The rows below fall into families. The same turns and mirrors carry the whole set onto itself and the rows of a family onto each other. For each named row, which other rows are in its family? Write them in the order they are listed.
These 40 rows form 5 families of 8 rows each.
tomi: [-17  -6   7 -10   4 -22   2  39]
laseg: [ 10 -11   5   9 -22  -3  13  43]
Muf: [  8   0  10 -18  -1  19  -5 -10]
sog: [ -3 -15   0  13 -22 -17  25  34]
fogu: [  3  -3  25  -7  -3   8  -1 -18]
mifet: [ 25 -12   7 -13  -1  15   9  -9]
Rabip: [-22  -7  -1   2  -5 -30  10  27]
zag: [-27 -23   1  -4  -5 -23  18  34]
tuno: [-20 -13   0   7  -3 -32   6  22]
nutef: [-11 -27   0  11 -23 -11  25  33]
ramer: [  0 -22  10 -39  13  12  13   1]
rek: [  4 -34   5 -32   0  27  11  14]
lesom: [ -6 -23   6 -35  17   5  -6   3]
nis: [-12 -16   7  -9  -7  -5  17  53]
baveg: [-17 -14  21   2  -6 -25   4  35]
Nebup: [ 18 -21  13 -14  -3  25   6  -6]
Mif: [  6 -13  23  -6 -18  26  18  -5]
Sep: [-24 -21   3  -6 -10 -11  37  33]
Tiz: [  5 -26  11 -29   3  28  14   4]
fedod: [ 13 -15  14 -16  12  11  -2 -12]
mal: [-16  -8  24 -28   5   6   2  -8]
pepi: [  3   1   7  12  -3 -22  -5  32]
bof: [ -7  -5   9 -32   8  22  -2  -4]
mun: [ 12 -25   7 -26  -1  26  19   2]
bogi: [ 10  -6   8 -18  -8  30   5  -3]
nug: [-25  -7   6  -3   5 -32  15  20]
pogi: [-17 -21  19   1 -13 -15  18  46]
Sima: [ -1 -15   1  22 -16 -21  11  21]
tade: [ 15 -11   6 -13   8   2 -14 -10]
leg: [ -4 -18  18  12 -20 -15  13  39]
nimad: [ -3 -20  13 -32  17  12   3  -5]
Lal: [-15 -23  23 -32  -6  26  18   5]
fel: [-22 -18  -1  -4 -14 -16  22  41]
Fedap: [ 24 -22   5 -10  -8  23   3   1]
Midag: [ -7 -10  19  17  -9 -27   5  31]
zef: [ -2 -12   6  15 -24  -8  33  27]
vatu: [ 10  -7  12 -27  17   3   0 -11]
mobov: [ -5  -4   1  15 -14 -27  10  25]
gos: [  0 -12   8 -31  -1  31   7   4]
melo: [ -3  -2   7  19  -9 -28  13  13]

The rest of the family of melo: rek, lesom, Sep, nug, tade, Fedap, zef
The rest of the family of pogi: Muf, baveg, bof, bogi, leg, Midag, gos
The rest of the family of vatu: mifet, zag, tuno, nutef, ramer, mun, Sima
The rest of the family of fedod: sog, Rabip, Nebup, Tiz, nimad, fel, mobov

The rows below fall into families. The same turns and mirrors carry the whole set onto itself and the rows of a family onto each other. For each named row, which other rows are in its family? Write them in the order they are listed.
These 32 rows form 4 families of 8 rows each.
vakeg: [-15  33  16 -14   9 -38   0  -6  17 -17  17   6]
mez: [ -4   0  24  26   1 -34 -13 -28  24  43   4   7]
kul: [  4   7  20  18 -12 -35   1 -32  20  48   1   0]
gam: [ -7  16   4   8 -10   1  18  -4  21 -13  19 -18]
dapob: [-32 -12  -3   3  11 -36   4   0  13  42  -5  -3]
Pasik: [ -8  28 -12  -2  -9  -3  -2 -14  24  -2  21 -28]
Tofe: [-26 -10   0   5  10 -29   1  17  21  38 -12  -7]
Luzaf: [-14  36  15  -9   3 -21 -26 -12  27 -15  10   5]
Tef: [ -7 -10   0  15  13 -28  -2  11   4  41  -4   1]
Gofub: [-30  -7   3   1   8 -31  -9  14  18  38 -15  -1]
pagid: [-11  34  26 -13   3 -33  -2  -8  15 -15  12   9]
robu: [ -9   8  31  16 -13 -34   3 -30  32  45   3   8]
mume: [-12  -4  -7   6  13 -29  -1  18  16  40 -18  -4]
vamo: [ -8  -2  30  21 -13 -36   9 -29  26  43   6   1]
katim: [ -7  28  -8  11 -16   4   6   3  18 -11   8 -14]
vasu: [-31   2  -8  12   6 -25  -3   4  13  49 -12   0]
bidil: [  6   3  21  22 -11 -25  -7 -28  23  42 -14  12]
dok: [ -7  35  16 -10  10 -34 -17  -3  15 -13  19   5]
nutif: [-13  27  -3   5 -20   1   1  -8  35  -4   9 -26]
fotu: [ -6  17  -1   3 -16   0  13  -4  25 -10   4 -28]
lik: [-22   8  23  25 -15 -35   1 -26  31  43  -6   9]
Dev: [ -2  22   3   3 -19   8  11  -7  31  -9   4 -20]
kiral: [-11  42  20  -9   2 -37 -17  -8  17 -11  15   5]
Loka: [ -1  35   7  -8   4 -31 -12 -22  18 -20  10   8]
doz: [-18 -14   6  10  10 -14   6   9  10  40 -16   6]
kig: [-19  28  17   3  -1 -33  -4 -10  20 -24  22   8]
Vili: [-20  17  -4  -8 -16   8   1 -11  24 -11  13 -16]
Vol: [  6  14  24  18  -9 -35   1 -28  25  47   0  10]
dobo: [-15  38  19  -1  -1 -25   4  -4  21 -22   2  14]
Kudod: [-11   4  17  21  -1 -42  13 -33  24  37  -6  11]
sigud: [ -8  20  -7   5 -16   1  -2  -3  28  -5  11 -33]
Zos: [-18  -3   1   8   7 -31   0  17  12  38 -24   5]

The rest of the family of Tofe: pagid, robu, mume, fotu, kiral, Vol, sigud
The rest of the family of Zos: vakeg, kul, Gofub, vamo, dok, nutif, Dev

The rows below fall into families. The same turns and mirrors carry the whole set onto itself and the rows of a family onto each other. For each named row, which other rows are in its family? Write them in the order they are listed.
These 32 rows form 4 families of 8 rows each.
Nosef: [ 26  19   0   9  12  -9  -7  40 -21 -12   8 -13 -11 -14  10  14  11   1
 -22  -4]
Zedaz: [ 14   4  -7  -1 -29   3   9  24 -14  13  19 -15  -2 -11  24   5  -3 -38
   5   8]
zup: [  2   0  -4  -2 -15   4   2  23  -6  17  14 -23  10  -4  31   4 -13 -30
  12   8]
Dinof: [ 14  38 -20   2  -7   8  23   0 -34 -11   5  13  10  -2  -3 -12 -19  -4
  -1 -27]
fudi: [ -4  15  26  38  -1  -6   5   7  15  25  12 -17 -26  -4   7   4  17 -13
 -15  26]
das: [ 18  25   0  20  20   4  -8  41 -17 -21  -3 -15 -14  -8   6   4  15   0
 -16  -3]
Kema: [  7  46  22   7  -2  -8   7  22  14  17  10  21 -13  19   4  -8   0 -26
 -10  -4]
kav: [-20  25  -3  11 -21   7  29 -35   0  31  13  -4   0  -5   4   0 -15 -12
   4  17]
nune: [ -4  39  13  31  24   7   6 -25  -1   4  -6   3  -7   6 -16  -2   1  27
 -16  -7]
zosiv: [  9  45   8  32  13   6  12 -21 -11  -3  -3  10 -21  -2 -22   0  12  20
 -23  -6]
kika: [ 22  37 -21   5  -1   2  12  -6 -23  -1   9   5  13  -2   1   9 -27  -5
  10 -33]
Toz: [ 15  38  28   4 -19 -13  -8  16   7   6   9  24 -10   8  -2  -3  -7 -24
 -17  -7]
Fim: [  1  36  22  27  15  14   2 -24   1  -3 -12   7 -13   8 -17  -7  -2  25
 -13  11]
Pas: [ 23  22 -14  18  12   1 -16  32  -7 -25   1  -8  -8 -20  18   5   9   5
 -19   2]
Zop: [ -2   6  22  29   5   2  -8  -1  18  25   8 -24 -21  -4  11  16  19  -7
 -10  28]
guvu: [  6  -2 -19  24   0  19   7 -21 -28   0   1 -34   1 -25   3  13  -1  13
  -2   5]
ladug: [ 11  49  17   7  -9   1   7  18  -1  13  14  18  -3  17  -9 -19 -15 -35
 -13  -2]
sug: [  1  -5 -14  22   5   7   8 -16 -14   2  -4 -29  -7 -23  14  23  14  23
   3   1]
ridef: [  9   8 -18   2 -19  -2  12  23 -15  17  23 -19   2 -13  25  11   0 -36
   2 -10]
zeg: [ -8  12  20  27   1  -6   2  16  28  18   9 -26 -26   0  10  -2  11 -14
  -9  19]
Nutu: [ -4 -15 -16  26   6  14   8 -13 -23  14   0 -33  -4 -15   4  18   9  12
   5   0]
Gapa: [ -7  19   5   9 -23   7  21 -40   3  36  17   5   3   2   2   0 -16 -11
   5   4]
tepu: [  0  27  19  28  25  18   4 -13  -8  -5   2  11 -12   5 -23  -1   6  22
 -21  -8]
Viku: [-10   7  26  23  -2   9   1   7   7  16   4 -18 -24  -2   7  -3  27  -7
 -22  35]
temod: [ 12  16 -14   1 -29  -9  11  12  -7  21  10 -22   3 -10  30   5  -7 -34
  10   7]
bodat: [ -2   6 -25  27  14  23  23 -16 -22  11   3 -36   0 -14  10   8   7  12
   6   8]
Mugi: [-11  22  18  11 -16   9  29 -30  -9  39  11  -5  -1  13  -9  -1  -9 -16
   8  -1]
gavu: [ 18  28 -22  -8  -1  16   9  -9 -31 -10   0   8  17   0  -1  -1 -19  -1
   5 -24]
bubu: [ 17  34 -16   2  -6  15  12 -15 -43  -4   2  14  16  -6  -2   7 -12   1
  -3 -20]
puniz: [ 16  58  20   3 -10  -3   5  13   8   1  13  21  -6   9   4 -13 -11 -24
 -15  -1]
Vevak: [ 30  18   8  17  17   5 -15  34 -15 -16  -1  -7  -8  -1   5   5  16   1
 -16 -16]
dozis: [-13  25   6  18 -15  20  22 -39   7  27   5   0   1   9  -2  -9 -13 -12
  11   4]

The rest of the family of temod: Nosef, Dinof, Kema, Zop, guvu, tepu, dozis
The rest of the family of kav: Fim, ladug, sug, ridef, zeg, bubu, Vevak
The rest of the family of fudi: Zedaz, das, nune, Nutu, Gapa, gavu, puniz
The rest of the family of Viku: zup, zosiv, kika, Toz, Pas, bodat, Mugi

The rows below fall into families. The same turns and mirrors carry the whole set onto itself and the rows of a family onto each other. For each named row, which other rows are in its family? Write them in the order they are listed.
These 32 rows form 4 families of 8 rows each.
Kavis: [-10 -33  42   1  -3  10 -31   8  23  21  13   1   7 -16  22  -2  -8   6
 -22  15 -19   4  14]
lirol: [-12  -6  21  -6  -9  -9  15  19  23   3 -12  33  23  -8  -8  18  15 -35
  12 -25 -19 -12  -4]
vufi: [ -7  27   2  -7  11  13  32  11  -3  15  -7  -4  30   3  22  -1   3 -11
   0 -21 -19   6  11]
Gek: [ -6  35  -2  -9  -2   0  22   8  -2  14   5 -16   2 -14   5   9  10   6
 -14 -13  -4  -5   1]
tev: [  5 -32  31  12  -9   8  -8 -14  13  16  11   6  12 -19  29  -6 -29  -7
   3   5  -9  19  25]
lezil: [ 16 -43  28   4  -2 -11   8  -2 -15  -8  19  13   0 -16   5 -12 -27 -19
  -8  -9 -15   5  41]
pofuv: [  8 -13  15  -6  10   2   7  17  -9  -8  15   1  18  22   6  12   4  18
 -54  12 -17  -8  36]
Vov: [ -6  17  26  22  -5 -17  -1   4 -10 -16  11  -8  -8   4  19  16  30 -10
 -16 -14 -21 -28   1]
vor: [-14 -40  29  -7   3  -9  10  21  -1 -16   5   9  -9 -28 -10 -18 -14  -6
 -25 -17  -4  -3  42]
rabot: [ -3  30  -7  -4  11 -10  11  19 -12  -1  -1   1  26 -11   9  -4  11 -15
 -10 -25   4 -16   0]
bavi: [-16  -8  29  16 -12 -18  32   9  25 -14  12   4  10  11  15   1 -23  20
 -27   9   0 -14  38]
Bunap: [ -3 -14  14 -16  -8  -5   7   0  28  12   3  18   5 -16  -9  10  11 -36
   6 -13 -44 -22   3]
mikop: [  1 -47  16   4  14   1   5  -5   6 -16   0   8  15 -18  -8  -1 -22 -31
 -26 -15  -3   0  43]
tek: [ -8 -16  39  18 -16 -11  13   3  19  -2  -5   9   9  14   8   1 -11  32
 -34  -5  15  -7  37]
supe: [-20   1  43   0  29 -16 -10  14  29  11  12  21  16  15  -3   0   9 -41
 -16 -20 -24   0   3]
kozot: [  9 -19  22   3  -7   1   8  12  -3  11   9  17  26   4   4  -1   0  33
 -39   3 -23 -25  43]
rif: [-34 -25  32   4 -22   2   5  15  28 -10   3  -3  -8 -10   8   3 -17  22
 -23   2  10 -13  19]
devis: [-15  33   9   3  20   8   5  25 -15   0  11  -6  12  -8   9   0   6  -4
 -11 -34   0   4   4]
Levu: [  1   5  34   1  20 -29   1  15  15  22   3  17  28   5 -10  12  12 -42
 -16 -11 -15   6  -8]
dala: [ -6 -17  34  -3  13  -1  -4  27 -14   7  19   8  11 -14  10 -12  10  18
 -47   6 -29  -6  39]
Bisa: [ 21 -49  30  15  -4 -11  -7   5   4 -16  -3  12   5 -15   2 -13 -15  -8
 -17 -21 -12  -6  44]
zutu: [-22  -6  19 -26   3   5  10  23  30   8   3  30  11   3 -15   5   2 -28
   6 -31 -26  -7   4]
Nelez: [-12  10  35  15  27 -16  15  -5  17  14  -2  -7  25  18  13   2  -6 -43
  -9 -14 -12  13   4]
Mubeb: [  2  18  18   6 -10 -15 -13  17  -5  -9   3   2   6  16  24  15  19 -14
  -4 -14  -2 -17 -20]
rifo: [  9 -44  32  -4  -5  20 -20  -5  15  10  -2  13  10   0  18  14  -5 -12
 -14   3 -15  28  23]
gulu: [ -3   2  29  15   0 -17  11   5  -6 -19   9 -10   2  37  17  18   0 -28
  -4 -15 -20 -23  -7]
Gonom: [  5  -7  27   0  -8  -4  19  20   3   5  20  16  19  10  23  -1  -2  30
 -30  19 -34  -6  41]
zepog: [  1 -13  14 -18  -9   5  27  14   0   0  -3  16  12  14   3  15   2 -31
  17 -24 -42 -13   4]
dizu: [-22  -9  17  13 -14  13  15   7  25 -23  -9   3  16   9  23  14  -2  22
 -30  -2   7  -9  36]
nepab: [ 23 -36  25   3  -6   6 -17   0  23  21  -3   1  16 -15  11  -8 -24   8
 -16  -4  -7  18  26]
med: [ -6   4  41  -2  16 -29   8  -3  27  14  -2   9  -3  -5  -3  -3  15 -43
 -14 -16 -14  21   9]
sada: [-11  11  19  11  -2   6 -15  21  -9 -15  21  -6  -1  12  13  21   5  -7
  -3 -26 -12 -24 -15]

The rest of the family of devis: tev, lezil, bavi, supe, zutu, Gonom, sada
The rest of the family of dizu: Gek, pofuv, Vov, Bunap, mikop, rifo, med
The rest of the family of zepog: Kavis, vufi, vor, rif, dala, Nelez, gulu

The rows below fall into families. The same turns and mirrors carry the whole set onto itself and the rows of a family onto each other. For each named row, which other rows are in its family? Write them in the order they are listed.
These 30 rows form 5 families of 6 rows each.
Vunen: [  0 -20 -16   8  10 -17  -2  31 -13   0   2  11  15  11 -44 -26  -1  15
 -26   5  25   5  17 -28 -13   7  -2]
doti: [ -4 -20 -10  14 -16 -33 -16 -29   5  14   7   4   1   0 -13  -4 -30 -30
 -10 -20  15   4 -20 -12 -10   7   4]
bil: [ 14 -15  14   5 -35 -41  14   3  35 -16   7   8  23  -2 -26  15 -22  -9
 -11 -10  15  -4  17  11  -6   0   0]
kopem: [  9 -21  10   6 -32 -46  13  10  26 -22   2  16   3   0 -35  34 -16 -14
  -4 -10   8  10  17   7  17  -5  -3]
lelep: [  4  13  -4   7   0   8  -2   2   8 -38  22   5   5   1 -42  33 -19  -7
  16 -11 -15  32  -2  14  11  23 -17]
bazam: [  9 -18  10  12 -36 -33  12  13  37 -24  -8  11  16 -13 -27  14 -21   5
  -4 -15   5   7  24   2  -3   1   2]
Faso: [ 17 -21   4  -1 -30 -41  22   6  30 -23  -2   7  20 -10 -34  22 -19  -5
  -1  -5  12   9  26  -1   0  -3  -1]
dupot: [  7   4 -20  11  12  -5  -7  33  -6 -10   1  15  16   1 -46 -23  12  16
 -29  -6  19  16  15 -22  -9   0 -10]
demid: [ -3 -26  -7  12  -2 -25   6  32  -5 -16   6  24  28  16 -39 -20   4   7
 -30   3  24   5  13 -26 -14   6  -7]
gafa: [  2 -18 -16   7  -2 -12 -10  38  -6  -7  10  30  15   2 -46 -19   4  10
 -35   0  19   0  23 -25 -18  13  -1]
lag: [  2  12 -30  34   8 -15  -4   5   9  13  -3  43  -4  12 -48 -21 -19 -34
  11 -27   3  -4  -8 -30  12   9  -4]
satid: [-13  22 -33  23   1 -16 -14   0  10 -10   8  44   7  24 -47 -11 -20 -22
   9 -10  -6 -12  -6 -35   8  19  -7]
kiko: [ -1  17   5   8  11   7  10   9  10 -31  24  12   0   9 -46  27 -18   4
  18 -16 -16  28   8   8   2  20 -14]
lipe: [ 15 -27 -34   0  11  23   5  28 -15 -33  18   9  -2  -7 -15   2  14 -25
   0 -11   8   9  -1  -4 -24  -3  -6]
sibav: [ 17 -27 -34  -3  20  17   9   5 -13 -26  27  20   6 -10 -13   5   6 -25
   2 -12  -3  11  -1 -12 -36  -1  -9]
Pov: [  9  17  -4  22  13  12  14   7  24 -27  32  20   8  19 -51  24 -19  -2
  14 -23 -14  18   2   8   3  24 -15]
pap: [  4 -19  -3  25 -23 -12 -13 -32  11  -7   7   4 -10   7  -9  -8 -32 -41
  -6 -18   5   4  -9 -19 -21   5  13]
riz: [ 14  -2   9   5 -33 -47  18   8  25 -24 -10  12  13  -7 -41  18 -12  -4
 -14 -11  13  19  16  -6   5   2 -10]
Seke: [ 10 -22 -16  10  11 -13   0  42 -11 -13   5  15   3   8 -39 -15  10  11
 -27   0  22  11   8 -25   0 -12   0]
zekip: [ 18 -30 -26  10   8  25  13   7  -9 -37  36  16   7  -3 -21   8   1 -21
   7 -15   4  17 -17 -11 -36  13 -11]
Veg: [  4  13   8  16  -8   7   9  13  11 -30  19  14 -10   7 -55  29 -15 -14
  22 -19  -3  26  10  14  15  20 -13]
kopus: [ -1  17 -25  33   9 -19  -4   4  10  -5  -3  50  12  30 -52 -22 -26 -20
  -2  -7 -12  -3  -6 -31   4  12 -13]
bibu: [ -1 -19  -2  15 -16 -13 -16 -37   3   4  15   7  -2   0 -14  -8 -40 -35
   5 -10   3   4 -11 -11 -12   2  13]
sezi: [ -9  20 -27  21   9 -21   4  -3  14   3  -8  45   5  21 -49 -10 -27 -29
  11 -18  -8  -4   0 -32   3  19 -13]
mesi: [ 12 -19  -8  15 -24  -6 -14 -25   3  -7  13   9  -3   1  -9 -11 -40 -41
   1  -9  -2  -5 -21  -3 -28   3   6]
rak: [ 27 -35 -30   5  20   7   2   3 -13 -30  31  14  -5   2 -12   4   5 -19
  -2 -21   6  14  -2  -9 -36  12 -18]
Galo: [ -4 -22 -12  18 -10 -16 -24 -18  -1  11  10  15  -7  -1  -9 -10 -33 -47
  -2 -18   3  -6 -14  -2  -3   1  11]
nog: [ 25 -29 -40  -8  15   3   2   8  -6 -25  22  -1   8 -13  -8  10   4 -22
 -13 -12   2  14 -11  -5 -29   4  -5]
Zut: [ -9  23 -38  29   9  -7  -8  -6  10   3   5  40  15   8 -49 -10 -13 -40
   5 -23  -4   7  -5 -24   6  25 -12]
fevor: [ 10  14   1  10  15  -6   8  14  15 -43  33  16   4   9 -37  21 -21   0
  27 -18 -16  20   2   8  13  28 -10]

The rest of the family of pap: bazam, gafa, satid, rak, fevor
The rest of the family of bil: demid, Pov, zekip, kopus, mesi
The rest of the family of lelep: doti, dupot, riz, nog, Zut

